The rows below fall into families. The same turns and mirrors carry the whole set onto itself and the rows of a family onto each other. For each named row, which other rows are in its family? Write them in the order they are listed.
These 32 rows form 4 families of 8 rows each.
fazus: [-0.95  2.25  3.47  1.31  0.46  0.83 -1.33  1.51 -0.61  0.19 -3.41  0.37
  0.86 -1.57]
duta: [ 0.09 -1.19  2.42  4.82  0.96  0.29  3.33 -2.56  0.34 -0.99 -0.10 -0.70
  4.60 -0.01]
gagob: [ 0.95 -0.85  4.02  2.33  1.68 -0.75  1.20  2.56 -1.53  0.80 -1.39 -2.26
  3.57  0.57]
pafu: [-2.40  0.75  0.69  3.04 -0.72  0.94  0.91 -2.65  0.28 -1.56 -1.91  1.09
  1.41 -2.50]
tikul: [ 0.99 -0.55  4.66  3.33  1.49 -0.95  2.09  2.70 -1.22  0.53 -2.71 -2.02
  3.22 -0.13]
rizi: [-0.92 -1.50  2.79  4.42  1.30 -1.38  2.77 -1.88  0.09 -1.01  0.51 -0.97
  4.88 -0.38]
tulo: [ 0.95 -1.38  0.99  2.82  2.24  1.20  0.37  0.57  0.58 -1.65 -1.87 -0.64
  0.84  1.35]
fozi: [-2.14 -0.19  3.89  5.90  0.14  0.27  0.63  0.50 -1.16  1.20 -1.92  0.68
  0.52  0.12]
nimik: [-2.55  1.56  4.48  2.88 -0.59 -0.39  2.27  0.40 -0.32  1.44 -1.79 -0.18
  5.60 -2.38]
dotir: [-0.66 -2.00  1.93  4.43  1.14 -0.10  3.58 -1.92  0.20 -0.58 -0.42 -1.34
  4.96 -0.28]
pekez: [ 0.56  0.45  1.59 -0.27  1.35  0.55  1.73 -1.00  0.71 -1.55 -1.68 -1.73
  5.19 -2.00]
Bon: [-2.41  2.01  3.96  3.42 -0.88 -0.09  2.50 -0.58 -0.56  2.07 -2.18 -0.46
  4.96 -2.41]
babo: [-2.68  0.85  0.63  2.63  0.16  1.42 -0.07 -3.14  0.79 -1.11 -1.41  0.96
  2.75 -1.59]
lem: [ 0.16  0.80  1.44 -0.04  1.12  0.01  2.18 -0.23  1.40 -1.35 -2.28 -1.84
  4.62 -2.61]
boke: [-0.79 -1.15  2.36  4.81  1.74 -0.05  3.29 -2.39 -0.01 -0.13  0.21 -0.75
  4.39  0.61]
mokun: [-2.13  0.28  0.58  2.84  0.43  0.76  0.71 -2.83  0.82 -1.18 -1.86  1.94
  1.75 -2.43]
Futi: [-1.72 -0.46  3.91  5.84  0.41  0.87  0.14 -0.17 -1.91  1.02 -1.23  0.78
  1.07  0.57]
tamep: [-0.78  1.38  3.07  0.89 -0.22  0.92 -0.93  1.85 -0.44 -0.18 -3.81 -0.30
  1.25 -2.51]
vemu: [-1.95 -0.51  4.21  6.13  0.44  0.66  1.33  0.08 -1.80  0.28 -1.77  1.39
  1.35  0.30]
dapuv: [-0.74  1.83  2.47  1.49  0.34  1.85 -0.74  1.35 -0.50  0.43 -4.61 -0.08
  1.17 -1.36]
nune: [-2.52  1.15  1.43  3.29 -0.24  1.50  1.14 -3.02  1.14 -1.20 -2.25  1.24
  2.12 -2.46]
vuv: [-1.30  2.12  4.51  2.74 -1.34 -0.37  1.49 -0.47 -0.78  0.89 -2.12  0.54
  5.54 -2.50]
Ludis: [ 0.46  1.10  1.12 -0.24  0.76 -0.31  1.73 -0.61 -0.14 -1.55 -2.09 -2.79
  4.30 -1.37]
fube: [ 0.53  0.01  4.82  2.92  1.12 -0.08  1.52  2.32 -1.25  0.73 -1.96 -2.95
  4.02  0.66]
fepez: [-1.65  1.52  2.88  1.03  0.63  0.61 -1.01  2.22 -0.80  0.68 -3.38 -0.38
  1.04 -2.04]
ladin: [ 0.84 -1.65  1.36  2.36  2.52  0.97 -0.08  0.22  0.12 -2.36 -1.26 -0.64
  0.74  0.32]
ror: [ 0.86 -0.35  4.65  2.74  2.26  0.01  1.52  2.34 -0.74  1.20 -1.56 -2.17
  4.28  0.50]
lukon: [-0.33 -1.78  0.85  3.26  2.98  0.81  0.54 -0.04  0.33 -1.50 -1.95 -1.59
  0.53  0.74]
sati: [-2.58  1.67  4.46  2.92 -0.75 -0.53  1.86 -1.03 -0.99  1.20 -1.97 -0.44
  4.95 -3.16]
betis: [-2.13 -0.87  4.14  6.13  0.87  0.74  0.36  0.15 -0.34  0.98 -2.04  1.74
  1.70 -0.32]
ladi: [ 0.98 -1.28  0.94  2.77  2.14  1.19  0.04 -0.85 -0.07 -1.81 -1.87 -0.92
  0.15  0.51]
sev: [ 0.32  0.75  1.17 -0.29  1.07  0.01  0.90 -0.56  1.35 -0.69 -2.03 -2.43
  4.50 -2.15]

Same family as fazus: tulo, dotir, mokun, vemu, fube, sati, sev
Same family as babo: tikul, rizi, dapuv, vuv, Ludis, lukon, betis

The rows below fall into families. The same turns and mirrors carry the whole set onto itself and the rows of a family onto each other. For each named row, which other rows are in its family? Write them in the order they are listed.
These 20 rows form 4 families of 5 rows each.
X: [ 0.46 -0.76 -1.11 -2.33  1.92 -0.05 -0.28 -1.78  0.56]
Q: [-0.52  0.14  1.77  0.46 -1.02  0.10  1.58  0.76 -2.05]
F: [ 0.06 -0.15  0.26  0.84 -0.95  1.84  1.15  1.35  3.40]
C: [ 0.81 -0.41 -0.50 -0.12  3.25  0.14  0.00 -2.29  0.48]
U: [-0.62  0.43 -2.07 -0.08 -0.53  3.76 -0.39 -2.07  0.53]
N: [ 1.58  2.74 -0.01  1.75  0.01 -0.24  0.27  1.59  0.55]
Z: [-0.49  2.99 -2.81  0.80 -1.30  1.43  1.05 -0.76  0.92]
A: [-0.63 -1.42 -0.13  1.84  0.78  0.98 -0.19 -0.63  3.42]
T: [-0.30 -0.62  1.53  0.01  2.55  0.95  1.62  0.63  1.95]
P: [-1.28  0.43 -2.25  0.25 -0.74  2.55  0.76  0.60 -2.57]
E: [ 1.01 -0.67 -0.25 -0.15  3.07  0.71 -0.95  0.41 -1.40]
J: [-0.42 -1.37  0.52  1.49 -0.30  0.99  1.27  1.98 -2.04]
Y: [ 0.16  0.48 -3.96  0.38 -0.10  1.51 -1.56 -0.96  0.47]
W: [-1.26 -0.16  0.48  2.73 -1.18  2.58  0.13  0.12 -1.32]
G: [ 1.36  1.94 -2.29  1.28 -0.03 -1.54  0.74  0.21 -1.01]
B: [ 1.39  2.20 -1.10 -1.13  0.02 -1.30  0.53  0.03 -1.30]
K: [-1.65 -1.76 -0.13  0.48  2.22  1.56  0.93 -1.24 -1.63]
M: [ 0.47  1.34 -1.72  0.57  0.88 -1.34  1.52  0.86  2.76]
S: [-1.19 -0.37  1.00  0.72 -2.12  0.52  1.56  0.08  2.43]
L: [-1.51 -0.92 -1.92 -1.00 -1.56  2.11 -0.14 -2.06  1.16]

Same family as A: N, E, Y, W
Same family as M: Z, T, P, K
Same family as F: C, U, J, G

